rotation steps, each row followed by its count of steps:
The counts run from 0 to 395.
[ 90 163  99 131  79  89 141 122 155 163 146 120 109 148 128 144 117 142
 125 103 122  81 115 144 125 127  80 120 156 128 162 161 163 116 109 152
 163 101 119 134 110 138  69 129 169 154 102 129 131 199 109 148 135 112
 122 169 138 127 112 112 143 127 116 119 143 112 192 130 129 131 149 106
 148 174 133  98 176 110 156  94 156 120 171 156 119  74  84 138 157] | 288
[125 141  81  86  90 108 131 108 123 179 149 164  73 135 147 141 121 131
 106 127 144 154 118 145 103 159  74 127 165 127 122 118 181 140  71 158
 147 132 117 132 127 134 115 140 149 154  92 161 154 212 110 158 139 127
 141 178 129 123 116 169 133 161  85 142 131 132 140 112 123 138 141 118
 127 144 129 129 147 102 107 113 153 144 172 150 181 126 132 126 122] | 74
[113 149  83  73  67 103 164 129 117 156 142 110 124 131 184 148 108 156
 106 124 153  95 106 126 112 167  84 115 173 112 158 117 152 100 120 152
 152 104 158 144 121 151 118 162 141 121 100 142  92 185  75 148 159 104
 139 138 135 146 151 165 113 131 157 132  91 127 163 121 122 112 106 111
 134 151 154 123 193 101 160 118 153 133 156 143 138 107  93 123 133] | 358
[ 98 157 138 127  75 126 142  88 122 166 156 121 129 137 152 124  80 168
  97  90 103 112 128 132 158 143  82 116 164 125 185 131 198 130  81 166
 169  88 122 146 111 135 102 134 149 137  80 131 127 198 108 149 153 133
 169 141 150 131 162 121 118 119 117 130 124 105 195 151 133 129 149  96
 136 145 128  97 158 118 151 106 148 142 142 138 133 129 107 154 158] | 351
[ 96 150 117  86 122 107 164 131 101 174 169 136 134 155 111 124  97 153
  71 126 140 110 144 130 130 131  83 105 140 108 165 112 173 122  94 151
 177 108 143 135 120 113 100 133 139 163  99 125 133 195 107 156 133 174
 152 147 109 130 136 138 100 123 117 130 111 149 165 140 102 163 158 147
 139 158 128 107 163  99 157  71 137 124 182 142 147 111 102 125 143] | 319
[122 144  75  81  99  99 125  92 126 202 113 126 137 159 134 136  87 132
  85 162 126 108 131  91 105 132  89  99 155 159 166 110 148 149  81 139
 162 100 158 109 125 113 102 133 165 149  86 130  93 168 101 161 136 133
 131 141 123 125 119 172 136 136 118  92 147 138 137 132  91 135 131 139
 111 163 133  90 169  99 122  78 178 151 157 140 125 108 117 137 159] | 1
[124 157 107  86  86 118 160 116 109 188 166 117 143 138 150 136 126 139
  88 107 133  77 117 129 131 172  90 128 183 148 159 130 160 141  95 149
 159 130 163 137 124 167 150 149 113 157  91 154 101 193  95 163 175 113
 174 143 124 144 128 167 130 160 139 121 116 103 192 140 121 112 117 118
 165 139 127 103 162 105 155 116 140 133 176 146 151 118 123 123 132] | 294
[ 98 156 139 102 105 126 153 129 102 170 132 109 130 145 121 150  75 169
  89 101 113 104 108 129 136 151  84  93 172 130 186 106 175 123  87 141
 181  72 141 130 106 120  92 117 155 149  68 129 101 189  92 181 148 154
 152 124 141 131 138 141 107 142 130 111 128 140 163 163 140 146 140  85
 125 135 120  92 143  96 153 107 159 157 172 135 149 110 122 136 153] | 129
[105 133 115  78  96 101 131  94 188 169 134 126 133 150 168 135  79 141
  84 123 123 100 141 124 137 171  88  98 159 131 168 145 166 116  97 169
 140 125 157 115 124 122 116 170 136 137  90 148 115 185 104 119 154 108
 143 151 114 110 102 178 147 156 138 113 131 103 184 130 148 128 114 133
 138 146 146 100 176  85 149 111 160 153 141 143 107 107  96 171 165] | 103
[114 116 136 103 126  91 170 106 122 184 124  93 150 167 117 135  93 155
  87 128 175 106 140  96 137 139  44  98 150 133 160 116 164 128 112 128
 158  94 143 132 134 114  95 124 140 150 103 104  83 180 113 136 169 140
 139 154 128 126 126 135  91 158 132 152 138 131 167 129 136 109  89 104
 140 140 151 137 174  95 148 119 150 158 173 125 144 103 145 141 160] | 246
[ 93 148 102  96  88  78 154  76 116 177 164 114 119 145 154 124 101 150
  78 133 160  72 162 103 138 140  61 133 145 130 148 130 163 129 112 158
 149 102 154 154 121 120 124 161 132 164 137  86  94 175 113 122 149 135
 144 147 115 127 144 126 119 135 125 133 100 128 198 120 109 116 120 161
 137 164 146 125 181 108 140  98 125 128 145 136 126 117 117 139 126] | 363
[113 138 124 107  90 129 151 127 110 164 133 121  97 145 162 115  70 161
  65 116 137 109 123 155 136 161  99 122 149 103 161  97 184 123  75 166
 131 106 138 148 154 120 101 161 143 118 118 126 125 208  99 156 154 112
 167 160 123  97 131 133 130 146 141 131 114 134 152 112 131 143 115 122
 110 116 139 119 187  92 172 102 144 140 175 102 166 109  90 147 118] | 238
[109 134 104  95  82 105 164 125 115 182 132 113 129 172 119 105 119 145
  66 149 178  89 117 134 127 149  88 119 179 132 131 107 151 125 139 127
 166 124 135 128 137 136 124 163 164 163 111 107 101 191 120 144 149 130
 129 171 124 106 109 160 128 167 150 145 110 121 137 129 124 128  95 150
 140 142 157 128 195  48 142  99 161 132 198 128 137  89 115 126 139] | 181
[109 149  95  55  89  97 164  98 127 169 132 137 108 130 169 164  92 156
  83 146 156 116 120 131  98 164  76 113 157 119 153  96 153  95  88 133
 170 108 140 123 100 118 106 144 125 140  95 136  89 180  78 142 141 117
 129 149 131 127 132 196 126 133 115 111  89 158 133 128 103 139 115 130
 122 138 124 112 166  95 110 119 153 124 138 151 136 122  97 122 146] | 135
[ 97 149 134  78 106 103 114  98 111 185 157 120 135 152 127 132  80 162
  82 114 145  81 110 136 128 143  69  97 169 133 158 101 205 159 123 140
 176 110 144 136 122 144 105 141 159 155 104 109 111 187 117 151 147 162
 117 125 141 125 129 154 122 169 154  96 101 118 139 158 135 143 109 129
 116 137 112 118 163  74 132 120 142 157 148 139 126 131 130 134 137] | 262
[ 93 144 124  99 101 105 145  74 130 179 151 117 129 137 153 120  88 149
  85  95 151  62 119 123 147 150  57 103 169 141 153 125 189 141 119 157
 142 124 159 160 111 147 113 168 145 160 137 102 109 185 116 127 157 134
 145 134 119 104  97 135 124 162 133 124 122 113 170 156 127 140 117 139
 139 145 147 115 177  79 137 133 132 150 166 119 125 114 106 139 136] | 40
[112 140 111  67  87 124 132 112 138 180 118 127 133 144 155 124  84 151
  77 134 130 136 133 135 134 155  81 101 174 143 160 103 165 134 111 140
 156 117 152 108 119 134 137 125 159 127  68 144 127 168  95 142 144 151
 140 141 124 137 141 181 125 160 146 122 119 121 136 132 122 138 101 107
 122 137 143 115 161  59 146  94 167 159 158 159 112 122 115 168 176] | 326
[111 146 124  99  95 122 170 126 153 174 171 144 126 121 147 147  84 147
 115  94 149 106 130 110 121 174  65 105 140 130 165 124 173 117 135 147
 125 151 137 133 115 136 112 146 130 138 106 161 134 208 111 148 161 114
 163 147 168 155 100 143 113 164 108 142 154 130 193 119 127 128 138  83
 138 151 146 119 183 100 119 120 122 100 195 136 156 135 114 156 141] | 232
[114 133 119 111  87 143 161 113 117 166 164 137 145 159 136 135  85 160
  87 105 139 126 149 113 127 157  68 130 162 110 168 106 181 155  98 175
 132 115 120 157 134 123 124 150 136 149 125 153 132 204 118 112 175 132
 189 151 147 102 143 123 104 167  91 136 130 122 208 119 143 122 147 132
 146 114 122 130 176 105 126 121 133 145 172 133 173 137 151 154 129] | 234
[119 140  81  75  74 119 142 110 107 152 134 151 114 160 147 140 119 149
  90 123 137 138 138 134 118 111  90 155 171 137 142 111 192 156  87 161
 177  98 123 133 146 131 138 151 163 166  94 139 156 177 125 131 147 127
 161 171 113 105 155 162 137 145 120 139 113 108 161 118 132 150 154 155
 120 134 127 111 153  91 126 101 176 156 138 158 165 131 119 144 110] | 76
[102 129  98  84  75  95 146 102 143 140 115 143 150 153 143 172 115 161
  90 111 147  97 115  99 154 130  76 129 145 113 148  98 156 130 127 163
 185  88 129 113 107 127 117 149 162 122  98 116  98 184  72 132 151  97
 137 158 124 142 178 172 117 171 147 137 116 112 169 110 142 121 145 134
 129 149 138 102 192  96 143  89 152 160 152 157 129 120 124 124 131] | 19
[104 139 129 100 101  98 135 135 132 172 169 147 121 140 121 128  88 119
  91 123 113  97 119 120 144 159  92 111 119 109 161 137 176 144 101 169
 151 123 126 128 138 143  73 151 144 133  94 141 137 212 110 142 147 136
 146 162 127 154  94 164 131 144 147 126 127 131 189 105 142 118 120 105
 128 180 153 118 180 122 155  60 139 114 186 145 149  97 106 140 135] | 98
[118 170  97 107  68 136 156 103 107 177 155 111 122 128 166 123 101 143
 103 111 127 137 134 128 136 158  80 115 184 135 173 124 166 125  66 160
 140  99 127 138 119 127 134 130 152 123  79 138 135 182 118 160 167 132
 182 131 152 130 137 127 123 113 104 138 120 124 187 133 111 115 111 104
 134 155 148 125 158 112 150 119 153 125 173 133 167 110 100 166 141] | 28
[ 99 140 104  96  87  97 183  93 107 143 129 124 105 124 144 152 108 158
 125  98 156  81 100 137 138 126  69 156 140 136 133 113 178 110 112 135
 168 139 103 157 117 127 111 164 167 160  99 115 120 218 116 157 135 101
 153 156 127 130 118 139 121 137 115 165 122 136 171 130 141 129 127 128
 132 147 146 127 179 106 139 134 137 105 182 130 169 122 103 111  86] | 156
[114 172 110  86  75  95 169 118 115 183 166 139 121 133 136 185  92 139
  96 147 131 106 115 137  98 138  76 119 121 131 157 122 158 125  88 114
 159 122 136 120 123 134  99 140 154 163  79 142 121 201 119 158 144 134
 126 165 151 145  88 163 143 127 130 107 100 146 179 118 131 103  97  75
 117 165 136 107 149 112 105 115 135  94 172 159 169 141 123 117 123] | 276
[124 133 116  81  86 121 168 120 119 146 118 135 152 155 126 186  96 158
 108 133 153 132 108 111 124 156  66  95 171 109 165  90 160 114  96 137
 176 107 111 125 113 109 127 139 146 145  60 162 104 170 107 164 166 109
 156 151 140 108 147 182  96 167 123 127 128 154 157 133 148 144 106  95
 127 113 135 119 165  90 121 143 167 150 157 150 173 130 138 131 121] | 132
[100 154  86 124  76  87 134 104 138 154 132 115 116 166 149 134 133 155
  92  97 143  91 154 126 136 139  75 141 157 126 148 126 166 129 109 159
 173  93 137 151 123  99 115 138 179 147 122  92 138 179  92 144 151 120
 131 170 107 114 161 120 141 144 128 142 113  79 202 121 143 138 147 131
 122 142 127 106 167 105 162  79 169 164 147 157 134  98 124 134 150] | 286
[ 95 151  96 130  68 108 125 106 132 166 147 111 110 144 148 139 123 151
 101 102 113  74 128 135 128 128  82 124 151 119 155 149 164 135 102 178
 189  71 135 142 113 126  83 118 162 156 124 110 126 187  92 139 146 125
 120 163 117 116 151 115 137 135 122 123 125  93 199 120 127 128 161 126
 127 166 126  87 161 128 151  81 163 151 159 142 127  77 105 145 159] | 287
[120 123  88 115  81 100 165 102 145 166 131 121 165 158 124 169  87 149
 125 120 154  79 154  60 109 116  75 128 129 141 163 122 118 123 133 137
 148 123 124 131 123 111 125 143 159 156 116 129  94 184 117 131 153  88
 143 165 150 140 138 139 131 170 112 132 163 109 205 114 123 120 134 121
 127 147 137  94 215 111 126 100 162  97 170 144 147 106 136 140 140] | 228
[117 110 105  89  95  86 147 105 141 139 106 152 135 156 134 179  91 157
 106 113 140  97 106  94 130 134  84 112 118 114 142  89 164 127 106 157
 162 107 128 115 118 103  79 144 169 124 105 130 101 199  80 146 135  81
 125 160 117 132 140 180 130 173 137 132 142 123 158  88 147 127 139 110
 109 158 136 111 193 106 128  89 159 167 165 157 157 103 133 127 124] | 18
[124 124 126 104  89  99 168  76 137 164 117 118 130 132 132 147  93 155
 106 111 168 101 132  99 166 144  54 139 132 142 141 112 166  93 107 139
 165 110 122 137 104 120 121 145 153 145  72 106 121 180 126 123 149 113
 137 159 140 149 123 154 125 153 122 170 137 125 173 119 146  90 105 105
 141 155 175 124 184  96 123 130 156 118 165 128 148 111 134 150 141] | 23
[ 77 168 119  93  79  97 147  68  99 169 140 122 116 142 135 133  87 162
  86 125 147 107 152 119 140 112  67 122 140 133 156 110 155 124  85 145
 169  89 117 154 112 115 127 139 179 169  99  83 134 168 131 136 132 162
 144 135 131 132 160 140 125 117 125 132 117 133 173 130 116 140 121 138
 114 168 136 109 155  95 127  79 164 116 142 144 124 129 113 154 140] | 141
[ 99 160  95  82  87  73 144  72 168 153 132 149 147 138 124 151 125 158
  93 133 133 114 150 100 144 126  81 129 147 157 157 106 177 103  93 142
 178 105 124 121 102 100 119 151 146 173  84 121 144 152 121 140 135 125
 157 148 110 118  98 167 149 133 106 101 150 118 192 160 124 161 146 138
 120 160 139 104 139  81 113  99 129 139 156 152 139 119 107 123 154] | 204
[139 128  91  94  58 105 146  82 130 188 128 118 123 127 128 139 112 143
 117 113 134 107  98 107 125 152  80 103 132 147 164 137 184 137  75 132
 170 107 117 129 103 136  82 154 133 138  88 149 105 170 116 148 155 121
 138 172 151 109  82 148 147 155 102 117 151 116 197 127 163  93 104  90
 132 156 152  89 167 121 109 142 156 128 200 125 142 108 132 129 153] | 86
[107 136 113  81 127  80 188 138 147 166 137 137 127 149 124 168 109 157
  81 125 167 109 155 118 108 135  64 128 140 116 136  83 165  99 106 132
 156 125 134 145 133  80 107 142 149 169 115 148 134 196 111 143 142 125
 148 180 111 108 136 153  92 151 112 140 142 142 173 122 113 174 163 131
 142 133 118 129 162 105 125  95 141 129 173 165 173 110 115 119 128] | 317
[116 148  88  86  93  96 174 122 137 192 153 124  81 125 169 128  88 144
  92 126 146 102 142 127 104 134  76 151 138 157 134 131 173 123 113 152
 130 139 160 140 153 125 129 172 158 153 108 135 132 213 108 129 117 123
 146 173 128 117 110 148 145 129 142 154 118 126 150 111 121 146 135 121
 126 155 148 120 182  88 159  83 147 116 165 138 133 111  80 150 124] | 301
[115 129 129 114  89 103 174  74  83 161 137 125 106 150 130 158 102 152
 109  99 157  85 103 119 145 116  69 144 143 138 146 111 180 136  88 151
 165 114  96 161 137 128 103 155 160 173 120  95 102 200 110 143 145 110
 181 161 113 114 124 142 111 137 116 174 121 125 177 129 147 110 123 127
 134 141 147 134 183 105 139 127 145 127 174 121 189 129 131 115  80] | 157
[104 154 114 130  95 114 144  93 128 175 150 120 138 170 127 129  94 149
 104 124 153 119 152 103 145 133  64 108 170 139 164 122 174 155 104 176
 134 108 107 142 147 125 125 124 174 164 128 106 126 189 142 153 175 143
 183 159 140 130 124 114 112 140 101 155 150 109 192 119 116 129 116 124
 132 145 157 148 178  99 157 106 142 165 191 128 172  99 128 162 118] | 367
[ 94 164 113 107  94  84 120  79 133 165 141 141  99 136 139 154  71 137
 111 115 142 117 135 125 130 127  56  95 146 153 155 120 162 122  96 138
 143 119 118 137 121 118 105 122 188 165 101 106 144 193 137 174 128 132
 123 139 140 157  95 145 157 133 119 121 167 129 156 118 114 130  90  78
  92 185 150 129 155 115 137 104 158 126 168 141 149 113 111 154 130] | 143
[109 147 126  84  86 117 179 137  94 199 177 130 110 150 118 133  66 143
  93 149 143 114 124 132  93 147  74 112 132 102 175 121 175 143 110 143
 147 109 138 129 136 142  88 157 126 156  99 147  96 212 121 117 135 168
 135 159 163 118 120 136 109 129 131 106  93 146 170 143 142 115 101 117
 124 142 133 117 168  77 134 109 135 107 167 141 149 132 116 140 137] | 53
[116 136 108 107 116  97 153 125 148 165 141 132 121 169 120 141  95 140
 116 141 135 115 142 114 112  94  68 137 112 142 163 145 179 158 119 171
 145 130 128 139 172 113  99 138 166 155 112 141 120 207 135 122 122 136
 157 185 145 104 115 129 103 129 116 133 166 121 195 108 157 136 144 124
 111 150 150 117 181  91 150  81 159 164 165 156 146 112 119 157 128] | 304
[125 124 102  73 108 100 146 111 171 175 127 153 129 149 155 139  86 141
  79 144 169 129 147  95 105 161  71  98 133 128 139  88 165 128 119 129
 122 138 137 118 145  99 126 157 148 134 126 155 129 186 121 127 156 124
 147 166 145 111  92 166 125 182 115 130 155 139 147 101 124 152 113 138
 108 131 142 131 182  52 104 110 141 165 183 135 166 115 132 156 128] | 119
[128 158  99 116  75 109 167 116  93 184 107 111 102 142 163 141 114 180
  90  95 143 109 111 130 119 126  79 143 171 151 150 100 171 121  84 121
 181  89 130 136 109 118 121 108 158 145  66 110 107 191  87 182 134 123
 146 166 143 112 145 121 149 140 111 159 134 116 133 137 129 138 137 109
 132 142 126 107 153  91 130 126 155 140 178 104 151 108  99 121 156] | 270
[111 139 107 120 113 100 163  96 164 148 119 140 141 176 155 150 105 157
 123 105 163 117 120 103 136 138  68 117 187 149 148 120 183 133 130 155
 147 118 118 130 124 111 127 136 152 146 115 129 101 192 117 150 157 101
 175 162 135 111 121 123 123 161  95 162 166 117 161 136 136 145 125 140
 137 125 152 151 163  75 147 130 125 177 180 123 160  96 122 144 123] | 43
